In the data rows, the value 128 means zero.
Here are some points:
[145 101 147 133 155 174 121 101 130 103 180 121]
[107 128 126 118 155 148 118 144 124 109 159 122]
[134 128 116 128 144 153 129 103 138 128 134 150]
[120 149  95 135  67  86 143 126 128 110  77 130]
[153 114 143 125 129 209 148  98 161 114 161 112]
[124 142 126 133  95   0 119 163  97 141  60 162]
[115 138 101 130  86  85 130 117 163 101  94 117]
[141 128 117 138 123 109 138 138  94 127 114 133]
[132 126 118 120 147 145 107 110 132 132 148 146]
[104 130 103 127 114 169 141 118 153  87 146 119]
[105 133 114 141 111 167 142  91 148 106 158 138]
[137 129 130 137 144 143 138 125 129 139 131 157]
[110 118 133 152 103 183 164 132 150 130 164 107]
[128 117 127 128 158 185 130 117 141 101 185 130]
[126 134 110 125 128  53  97 146 112 140  74 172]
[105 139 125 121 122  60 106 161 111 131  99 133]
[133 142 144 131 127  66 108 162  79 138 109 146]
[123 112 119 104 133 181 137 121 122  90 155 110]
[134 146 130 131 153 117 130 129 129 153 127 119]
[ 93 114 129 148 112 157 149 137 144 135 116 119]
[144 138 126 111 170  90 105 147 101 146 107 144]
[114 150 117 146  79 119 140 124 166 124 102 111]
[123 121 124 131  93 136 146 126 136  98 137 135]
[150 106 152 141 171 225 148 108  98 100 206  98]
[124  97 188 112 166  92 102 179  51 175 169 122]
[132 111 173 108 193 148 122 162  87 133 177 129]
[130 136 121 132 123 164 139 122 131 113 138 108]
[114 136 105 122 109 124 144 111 144 125 126 123]
[152 100 152 103 187 129 118 147  91 174 160 143]
[118 131 104 125 106  62 112 136 122 138  71 152]
[146  88 164 140 126 221 166 100 150  86 218 113]
[120 127 115 138 115 175 163 128 146 128 137 103]
[135 146  85 109 101 120 131  98 152 112  83 150]
[142 125 173 117 155 124 102 129 107 153 156 111]
[128 118  94 135  95 204 147  90 145  71 159 125]
[136 122 129 154 118 145 140 146 127 150 140 123]
[133 138 136 125 147 121 105 135 135 145 125 150]
[125 113 167  91 174 136  83 136 100 156 182 135]
[134 106 139 127 136 153  93 115  96 108 180 127]
[179 114 143 129 173 191 149 113 102 137 158 119]
[128 142 102 140  84  83 139 104 145 105  66 141]
[112 143 127 117 135  86 103 146 131 126 105 141]
[101 136 137 124 110  61  79 149 102 132 110 131]
[160 112 119 107 161 169 132 121 138 122 127 119]
[110 114 136 122 118 136 142 112 138 126 173 146]
[132 112 137 130 122 148 138 131 137 148 116 110]
[128 123 149 128 173 140 120 139  94 132 167 141]
[129 134 110 131 111 166 144 101 148 104 144 109]
[116 133 151  94 168 105  95 141 135 152 138 141]
[119 150  84 152  85  92 149 127 130 111  69 128]
[134 113 144 121 157 152 138 125 111 127 175 127]
[127 144  88 155  77 159 167 100 168 107  95 153]
[130 125 158 130 144  71 127 162 121 163  97 114]
Here are 12 more points, each followed by its number:
[103 139  82 152  75 129 194  89 168 113  90 164] 0
[146 123 120 133 126 129 129 126 122 139 128 129] 1
[116 136 134 116 137 155 122 120 141 115 157 113] 2
[130 117 121 130 150 118 133 149  98 148 120 166] 3
[137 108 144 126 132 222 143 109 133 119 180 101] 4
[153  97 180 109 203  95  92 160  60 177 159 130] 5
[119 114 155 122 157 150 145 157  90 136 155  98] 6
[130 125 149 122 122  78 104 155 107 143 114 135] 7
[123 117 151 148  87 149 123 121 180 142 130  91] 8
[115 138 144 118 158  97 124 130 117 153 131 134] 9
[149 127 107 128 130 113 128 126 112 130 120 113] 10
[140 154  90 124 102  48 113 133 151 142  48 137] 11
Which of these numbered points is nearest to each point below, ignoring the 2 directions in which the first points spread most? Its number follows each.
[146 136  79 138  91 148 158  94 151 107 111 104] > 10
[139  98 151 121 201 142 117 158  72 166 167 162] > 3
[173 118 117 116 161 195 138  93 151 135 152 117] > 11
[111 122 118 141 148  56 118 164  83 153 100 160] > 3
[136 134 115 135 109  87 135 109 139 117  82 141] > 5
[163 131 125 114 133  66 101 156  75 146  92 116] > 10
[115 126 129 130 144  72 150 138 111 158 110 171] > 0
[111 156 119 121 104  38 107 158 106 162  58 134] > 4
[162 127 105 128 109 139 131 123 106 120 110 105] > 10
[ 98 162 117 105 117  49  75 149 150 135  83 145] > 2
[149 142  87 132  69  92 133 124 124 115  70 112] > 10
[101 151 119 128  97 115 131 123 153 106 119 121] > 2
[159 129 126 125 163 126 106 135 146 163 136 134] > 11
[134 144  91 141  69  98 150 129 145 125  83 138] > 1
[119 118 105 147 140 126 144 136 100 132 129 146] > 3
[114 129 119 131  76 101 133 135 133  99 115 144] > 7
[125 114 159 142  99 134 108 139 169 150 130  97] > 8
[135 145  95 135  79 107 155 124 141 124  94 137] > 1
[163 110 141  91 206  89  86 150  99 154 124 135] > 11
[155 108 145  94 187 106 107 146  73 151 150 123] > 10
[119 132 113 133 126 184 169  82 156 120 153 118] > 9
[120 130 149 126 109  32  73 145 145 170  65 118] > 8
[151 136 130 121 166  66 107 158  86 155  93 125] > 10
[112 133 119 155  84 167 145  98 182 120 134  81] > 8
[119 114 151 125 146 161 155 144 103 132 155  98] > 6
[151 113 125 102 153 132 135 125 100 133 147 121] > 10
[113 114 176 112 174  89 118 184  63 157 145 111] > 6
[150 111 121 148 157 205 152 126 128 116 192 117] > 1
[116 139  86 143  44 163 193 111 163  83 108  94] > 6
[166 125 148 140 155 170 146 120 126 150 151 131] > 1
[158 114 113 109 155 179 136 117 141 113 128 121] > 11
[106 133  87 157 100  74 139 139 114 128  80 161] > 3
[131 112 131 128 170 150 169 117 111 147 157 160] > 0
[ 98 154 102 127  98  85 147 108 149 129  89 136] > 9
[112 139  97 171  42 140 180 123 146  99 112  98] > 6
[175 125 117 113 156 166 127 121 143 113 119 108] > 11
[134 121 130 135 129 198 143 106 148 123 159  94] > 4
[126 129  87 135  74 140 151  88 153 126 110 150] > 1
[140 119 122 141 136 189 160 106 125 103 147 115] > 5
[153 131 154 135 153  97 118 146 112 165 115 145] > 1
[141 113 117 121 156 160 136 106 116 104 137 168] > 3
[151 122 167 104 184 114 104 165  57 154 156 117] > 10
[124 130 115 116 108  98 164 126 137 146 104 146] > 0
[157 123 106 116 150 227 160  87 124  98 148 118] > 10
[137 126 123 104 138  60 113 149  93 148 102 130] > 10
[117 113 125 142  74 154 137  95 176 123 125  95] > 8
[136  93 174 123 153 163 102 126 127 155 180  91] > 8
[138 109 140 157 120 193 164 134 107 121 188  94] > 6
[122 131 170 108 183 134  98 144 101 109 181 117] > 2
[119 133 121 146 143 166 152 125 117 118 142 138] > 3
[130 131 107 145 112 162 160 107 133  95 120 120] > 5
[102 156 111 129  86  77 113 133 164 122  93 118] > 2
[ 95 147  78 155  58 146 193 108 160  99 103 139] > 0
[153 135  85 120 119  96 138 105 151 141  86 139] > 11
[125 130 153 139 130 101 112 156 126 159 114  94] > 8
[118 147  87 164  80 192 172  93 157  76 119 149] > 3
[132 138 102 147  86 155 154  99 161 110 114 132] > 1
[146  92 169 107 211 108 109 133  85 169 174 129] > 5
[120 115 123 164  48 155 174  97 187  71 144 128] > 7
[118 138 117 129 124  87 132 153 116 135 109 112] > 6
[138 116 162 106 136 118 119 133 116 128 159 137] > 7
[128 126 128 133 119 169 137 115 149 125 141 102] > 4
[135  96 133 135 148 182 133 111 155 144 183 157] > 0
[127 114 164 111 155 110  87 158  90 157 143 120] > 4
[101 130 147 142 115 178 131 141 139 130 140 114] > 4
[144 119 174 133 145  60 104 150 128 171  94 129] > 8
[148 111 144 141 138 170 168 122 150 135 134  98] > 5
[168 111 111 116 188 184 143  93 135 123 161 138] > 11
[128 139  81 166  79 174 170  99 178  89 112 131] > 1
[107 126 107 148 125  54 118 158  95 143  88 161] > 3
[134 139 118 145 155 112 132 159  95 157 106 145] > 3
[122 108 135 139 141 200 160 106 127 128 171 143] > 0
[156 116 139 129 163 195 136 118 124 148 151 119] > 1
[116 117 157  92 168 130  82 143 106 134 174 139] > 2
[116 136 107 138 120 179 170 110 111 105 131 136] > 3
[124 105 109 137 156 199 142  87 140 107 163 148] > 3
[108 125 145 144  97 107 129 139 130 109 123 138] > 7
[125 129 108 130  66 167 161  91 171  89 139 131] > 7
[149 138 124 118 174 188 135 108 121 111 177 106] > 10
[158 114 142 113 160 158 163 142  79 129 178 109] > 10
[ 90 167  96 115  91  63 117 138 144 125  73 145] > 2
[116 139 107 118  89 139 124  95 191  90 116 130] > 2
[127 102 173 141 169 134 138 162  97 168 142 108] > 6
[115 128 143 101 162 199 111 105 122 124 208 120] > 2
[134 115 115 139 137 168 141 104 151 127 156 148] > 1
[149 122 126 120 130 167 172 125 103 115 167 114] > 10
[111 127 151 132 140 122 140 127 129 150 134 135] > 9
[121 128 128 116 190 132 125 137 119 156 153 138] > 9
[144 115 109 145 137 125 158 117 108 133 109 153] > 3
[133 114 142 127 152 133 130 119 110 132 158 145] > 5
